(in the rows, 128 means zero)
One turn moves every row onto another: examples first, then more rows asked
Z200: [138 131  99 130 131 117 132 119 134 111  95  78 137  87 125 146 114 147
 113  71 164 132 113  78  96 123 133 119 135 115 161 155 125 144 128 117]
Z729: [150  98 136 122 135 128 128  93 121 100  78 106 152  93 115 123 127 124
  99  93 161 151 126  78 145 126 119 109 149 100 100 117 120 135  77 144]
Z81: [129 118 112 134 112 124 115 125 138 113 160  89 134 127 130 132 113 168
 137 119 159 136 129 101 166 111 124 169 165 127  93 116 129 143 125  91]
Z708: [137 117 146 123 133  94 142  80 135 124 119 132 128 104 108 123 120  90
 111 122 189 126 164  79 153 124 147 109 146 137 106 127 102 136 120 152]
Z247: [156 111 121 160 110 132 104 168 143 120 119 112 120  91 100 131 115 132
 111  92 130 139 102  99 105 123 119 157 133 102 114 128 148 134 108  83]
Z497: [135 155 135 123 145 111 115 125 152 144 137 145 130 130 150 156 112 170
 107  95 180 131 126 116 142 126 111  77 152 137 118  97 114 106 116 153]
Z675: [135 129 129 143 133 118 118 118 131 142 153  48 142  89 106 131 115 114
 118 111 163 124 131  96 133 132 121  97 148 130 173 114 140 146 121 135]
Z874: [122 124 114 155 121 130 108 131 155 132 150 134 106 158 117 157 130 161
 108 111 132 133 147 102 162 145 110 114 112 138 147 104 108 140 151 121]
Z751: [136  98 138 126 130 120 115 147 126 107 141 121 165 146  88 106 127 134
 154 108 160 101 111  96 142  90 132 133 171  98 151 120 152 103 113 140]
Z939: [157 133 158 114 133 112  99 118 160 124 116 112 141  93 113 141 134 138
 101  77 129 104 101  94 119 120 129 125 159 153 120 126 129  94  87 134]
Z641: [140 117 120 145 113 120 139 158 133 156 125 171 139 158  89 109 116 139
 118  71 159 127 138 101 112 112 123 144 135 129 165 125 126 148 126 127]
Z342: [112 131  91 143 131 129 155 122 146 154  84 123 114  85  91 117 115 138
 113 111 144 134 110  88 118 130 111  95 142 105  85 149 117 125 116 114]
Z102: [149 117 102 134 119 119 126 151 129 130 113 151 156 148 133 157  70  99
 151 119 145 166 145  88 143 129 113 102 133 130 120 148 145 143 140 125]
Z958: [118 120 122 128 123 122 110 128 157 120 134 136 106 144 139 162 141 108
 153 117 158 126 151 112 184 128 132 110 160  92 100 102 119 152 146 110]
Z817: [152 122 138 137 135 115 125 133 135 130  75 188 139  90 110 162 119  93
 127  92 156 136 108  79 115 107 127 120 135 123 100 126 134 114 115 111]
Z421: [134 105 128 136 132 115 105 118 145 130 125 113 124 168 119 191 121 126
 155 136 159 136 147 102 166 118 117 116 161 133 161 131 129 109 118 147]
Z533: [116 116 161 108 148 108 130 161 135 155 120 153 142 131 102 105 146 127
 131  88 163 119 109 113 150 101 155  95 154 126 107 103 120 145 141 110]
Z552: [116 142 104 179 131 130 149 137 111 133 109 138  98  82  98 117 101 131
 128 136 166 137 143  92 138 131 117 133 132  99 135 110 122 138 151 138]

Z708 turns into Z675
Z497 turns into Z81
Z421 turns into Z874
Where do these go?
Z729 turns into Z200
Z641 turns into Z533
Z939 turns into Z247

One turn moves every row onto another: examples first, then more rows asked
Z236: [134 152 120 102 125 152 165 136  90 146 114  82 134  86  94]
Z372: [160 153 121 139  99 162 118 117 108 115 110  71 129 110 103]
Z638: [162 169 133 142  99  82 133 113 149 126  77  80 100 100 113]
Z392: [162 162 134 154 103  83 131 109 148 120  85  79 100 107 119]
Z787: [136 150 128 140 109 136 123  97 125 111 136  86 133 117  87]
Z393: [160 125 149 111 136 140 158 156 105 103 119 107 136 111 144]
Z640: [160 161 121 127  98 162 116 124 112 114 108  72 125 119 101]
Z952: [136 113 169 135 114  97 148 128 132 139  96 124 134  71  95]
Z86: [147 142 156  99 151 113 168 148 123 148 102  97  95  86 140]
Z371: [185 148 142 104 125  91 143 155 133 156 116  91 145  71 109]
Z437: [154 148 125 101 126 122 167 161 138 107 114  99 168  95 113]
Z903: [155 131 146 112 138 140 138 128  99 122 110 122 142 102 158]
Z697: [147 143 140 120 137 142 137 128  94 122 102 122 141  97 162]
Z431: [181 156 140 102 113 121 146 176 131 135 116  84 121 133 112]
Z795: [140 150 150 137 110 103 140 114 155 117  95 102  85 123 138]
Z83: [149 118 159 131 122  81 156 140 133 121 119 105 144  64 106]
Z443: [160 128 145 124 134 139 138 125  94 127 106 120 136 101 165]
Z858: [161 155 125 128 138 128 139  89  96 142 102 108 133  87 148]
Z485: [146 172 134 147 102  84 132 117 148 119  78  86 100 100 120]
Z752: [160 161 123 107  81 118 163 164 142 142  80  82 132  83 113]
Z904: [133 116 177 137 118 105 139 132 126 142  98 123 125  74  96]
Z572: [135 106 170 146 109 104 150 126 131 134  95 120 128  78  97]
Z886: [155 165 127 134 103 156 108 123 109 118 115  73 124 116  96]
Z154: [170 164 125 141  87  80 146 129 129 138  89  66 113  77 109]
Z683: [173 159 123 124  90 156 142 149 102 124  98  64 110 120 111]
Z204: [114 142 144 113 104 108 157 147 155 124 123  75 108  84  91]
Z963: [138 118 167 132 105 144 147 117 120 155  85 111 104  75 101]
Z665: [147 180 110 111 122  92 144 125 120 137 134  67 113 113 128]

Z443 turns into Z372
Z795 turns into Z963
Z665 turns into Z204
Where do these go?
Z903 turns into Z640
Z154 turns into Z83
Z371 turns into Z437
Z886 turns into Z485

